In the rows, 128 means zero.
Rotation paths and how fast each direction turns (degrees per step):
Each turn is a multiple of 5 degrees from 10 to 175, or 0.
Each row of a path follows its step; steps can be skipped.
Rotation 1:
step 0: [131 141 141 124 141 130 126 127 105 108 125 119 119 111 125 126 131 121
 139 141 121 124 132 116 108 122 118 139 135 123 129 121 124 128 139 115
 130 120 125 135 126 118 144 137 122 127 145 127 128 123 112 141 132 128
 122 132 124 135 132 123 135 133 123 121 132 128 127 123 126]
step 1: [141 126 127 122 138 125 131 133 125 134 125 145 121 112 137 133 122 135
 128 136 124 129 149 122 134 132 128 144 125 128 131 133 123 138 125 127
 121 121 138 121 142 131 127 113 133 125 128 127 121 136 111 148 120 139
 121 137 133 139 131 134 127 121 130 127 144 134 118 127 152]
step 6: [138 137 124 118 140 120 140 124 119 120 134 141 119 126 123 128 131 125
 135 142 128 135 150 116 127 126 119 130 133 137 127 114 135 133 133 135
 120 129 132 123 132 109 117 126 140 121 132 123 147 137 121 146 127 129
 133 126 120 130 127 121 132 139 114 144 130 117 124 124 141]
step 7: [138 129 133 120 140 138 126 131 119 128 131 120 135 123 124 129 131 115
 120 126 135 134 113 120 138 123 108 133 128 119 121 113 121 142 113 123
 123 127 129 140 129 116 123 112 137 125 138 133 113 119 115 143 122 129
 134 120 126 149 132 131 116 122 130 123 137 133 119 126 141]
step 8: [132 118 120 130 134 147 122 135 118 130 113 128 121 124 136 127 124 127
 126 128 119 118 124 140 127 122 124 122 131 124 124 140 122 137 132 126
 135 125 125 121 141 117 131 122 145 140 128 131 119 138 111 134 137 134
 124 115 153 130 126 127 143 128 111 134 129 120 106 130 128]
step 10: [137 124 126 130 117 136 144 128 118 134 110 147 137 126 119 117 123 134
 122 130 126 139 141 122 129 135 133 127 117 120 141 120 131 129 116 126
 129 118 134 136 128 131 129 125 133 115 133 119 124 138 104 135 134 142
 124 125 122 135 139 126 128 138 136 131 149 141 129 122 127]
step 12: [136 138 141 124 131 131 126 124 133 119 132 127 121 116 120 120 136 122
 117 129 137 112 128 141 138 135 120 141 142 125 130 122 122 141 119 128
 116 133 133 131 123  98 137 119 134 123 132 135 135 136 115 131 144 130
 128 133 130 126 125 117 122 135 127 125 135 120 117 131 146]
step 15: [126 121 125 128 130 132 148 126 115 127 117 147 127 130 129 113 124 135
 121 136 128 133 137 128 128 132 122 127 129 131 118 114 127 130 117 139
 127 122 113 131 134 102 123 123 129 139 142 121 135 142 121 121 125 141
 138 122 118 127 124 119 127 131 111 130 136 126 114 123 114]
step 16: [142 128 129 130 119 135 129 135 120 126 112 123 151 125 122 130 128 117
 120 134 125 139 120 126 112 127 104 141 134 122 122 116 115 122 135 123
 113 127 140 141 116 123 133 124 121 126 140 125 124 134 117 128 130 129
 124 128 130 138 136 125 133 135 125 140 127 145 116 125 133]
step 19: [124 122 132 131 114 129 117 132 129 127 109 138 123 124 128 110 136 141
 115 133 133 134 145 136 132 116 129 126 137 116 122 128 123 139 122 129
 117 124 142 123 131 123 127 135 146 117 130 122 109 133 116 146 128 123
 137 130 128 140 129 126 121 129 126 135 141 134 124 114 135]
Speeds:
[123 126 128 129 131 131 127 129 128 129 131 126 125 131 130 125 126 129
 126 126 127 127 128 131 126 128 128 125 129 127 130 129 128 128 126 131
 127 128 126 126 130 129 127 128 126 126 130 127 123 127 130 129 128 131
 131 125 128 127 129 126 127 132 126 130 127 132 128 127 132]  65
[131 125 129 128 127 132 127 129 129 129 127 127 131 127 128 132 128 131
 124 127 130 131 129 127 127 127 128 129 130 130 126 128 126 126 125 127
 128 129 129 129 127 131 128 127 128 127 126 123 128 124 129 131 128 132
 130 130 130 132 127 130 130 127 130 129 131 130 128 126 129]  120
[128 129 130 131 124 128 130 129 128 129 126 128 126 129 123 126 126 124
 128 127 128 128 128 128 127 132 126 130 127 130 132 127 127 125 127 128
 127 127 126 128 125 130 126 131 129 128 129 128 129 126 128 130 129 132
 130 131 128 127 130 130 129 130 129 129 124 126 129 132 129]  60
[126 128 126 128 127 125 123 128 135 129 125 128 129 130 131 127 129 131
 127 127 126 126 127 128 128 126 127 127 130 130 127 124 129 125 126 128
 124 125 126 125 126 127 129 130 127 128 130 125 129 130 127 127 130 126
 127 131 126 128 131 129 126 126 127 128 128 130 127 130 126]  10
Rotation 2:
step 2: [130 140 128 145 144 137 125 128 136 145 128 133 134 122 120 132 117 127
 115 131 118 121 118 141 137 133 127 116 123 137 136 127 128 135 128 123
 135 135 132 125 125 125 117 126 128 116 126 126 123 109 137 123 128 141
 132 123 124 112 119 120 130 131 128 137 136 133 109 137 131]
step 3: [122 139 131 139 135 121 133 127 134 131 129 134 122 110 132 130 134 125
 133 139 118 130 124 136 141 127 132 136 121 131 138 136 125 136 126 119
 135 131 120 133 145 130 124 136 120 126 141 129 119 133 131 112 140 133
 139 122 131 143 130 126 117 132 118 136 111 138 148 127 127]
step 6: [139 129 125 137 133 143 129 131 127 135 139 134 120 117 121 138 128 127
 133 135 116 123 113 129 139 138 126 122 105 132 133 127 125 129 133 116
 120 134 130 119 131 132 115 109 134 121 130 128 132 109 127 127 133 136
 137 133 135 135 129 111 118 115 126 130 129 122 127 120 137]
step 12: [135 135 129 148 122 130 115 137 116 127 147 124 116 129 126 122 121 126
 124 119 105 124 125 126 133 133 134 128 121 129 127 131 119 132 130 115
 131 128 128 125 131 142 117 110 117 134 134 123 135 127 120 119 130 128
 124 136 135 124 129 113 118 128 118 141 131 139 126 119 131]
step 13: [143 130 142 131 141 121 129 141 145 125 126 120 123 125 116 129 126 134
 138 127 117 137 129 125 130 128 121 133 135 135 125 124 139 120 133 133
 123 126 114 128 133 119 117 123 124 115 134 121 135 121 125 105 127 137
 143 122 130 120 130 127 130 119 114 138 130 126 133 144 125]
step 14: [138 139 119 144 120 137 124 130 121 137 141 126 135 125 132 135 127 118
 126 128 113 114 139 131 131 125 124 142 122 119 134 131 120 126 128 119
 143 131 122 122 128 131 111 122 131 132 130 124 133 111 138 114 107 133
 136 140 130 132 129 134 131 128 122 133 117 136 130 133 133]
step 15: [136 140 138 132 133 122 124 124 135 131 128 123 123 113 116 116 125 114
 127 131 121 134 123 127 134 136 121 134 134 130 137 132 143 130 135 136
 139 131 123 117 129 118 121 122 115 117 134 123 130 133 120 130 114 135
 128 115 127 129 116 118 112 124 105 134 125 126 125 125 139]
step 16: [140 136 137 124 136 135 130 129 118 133 145 127 125 136 129 133 126 125
 138 120 108 122 132 132 132 125 138 114 124 122 130 127 116 121 123 113
 141 129 113 125 131 136 122 134 125 122 134 116 135 129 128 119 122 132
 137 129 115 131 113 125 129 126 126 147 130 142 139 130 130]
step 18: [121 143 125 149 139 124 114 125 112 140 141 125 124 126 125 129 112 122
 127 126 118 119 118 127 129 125 134 123 115 136 127 129 118 140 123 121
 140 130 117 123 139 133 120 130 127 131 133 127 127 122 136 132 119 125
 127 113 139 127 115 128 127 125 123 138 119 139 132 134 134]
step 21: [136 142 126 143 138 125 129 124 128 128 120 130 131 115 122 129 125 134
 120 144 122 118 117 137 140 137 121 129 149 147 136 124 135 129 130 130
 120 139 131 128 136 135 117 124 115 120 122 129 121 114 124 118 115 136
 129 125 131 130 123 123 114 124 123 138 128 128 123 126 137]
Speeds:
[129 128 128 131 130 132 126 127 127 130 127 132 128 130 131 128 128 127
 129 125 123 125 128 128 128 128 130 126 127 129 130 124 126 128 130 125
 129 124 132 127 127 127 126 126 128 130 126 129 132 129 131 131 128 130
 128 129 127 127 128 132 131 125 128 128 128 129 126 124 128]  175
[129 125 125 127 128 128 128 126 129 130 128 127 124 129 126 128 128 126
 129 128 129 129 128 133 131 131 130 127 131 128 127 123 130 126 129 127
 129 128 129 130 128 127 127 125 128 128 129 129 128 126 127 125 127 126
 126 125 128 129 125 132 128 129 133 129 127 129 132 130 126]  135
[127 127 129 130 128 129 129 126 132 127 127 130 129 130 126 128 125 129
 127 129 131 123 126 129 129 131 124 129 131 127 126 129 132 126 130 126
 127 126 129 129 129 125 131 128 125 124 132 128 129 128 130 128 128 128
 126 129 126 127 130 128 128 125 127 131 128 126 128 125 129]  175
[123 130 124 128 128 129 127 131 126 130 126 128 128 130 124 126 129 126
 129 129 123 130 129 127 125 130 127 125 132 125 127 129 131 130 131 125
 128 131 129 127 130 125 132 129 129 129 125 127 127 128 125 129 128 126
 129 131 129 128 128 127 129 128 127 129 125 127 130 129 130]  100
[128 128 132 130 130 129 129 129 131 125 128 128 128 130 127 131 124 123
 129 129 127 130 125 126 127 128 127 126 125 127 128 129 130 129 128 129
 127 127 126 126 127 124 127 128 131 127 129 129 128 126 126 132 127 129
 128 125 129 126 125 127 133 129 131 127 129 125 128 130 126]  160
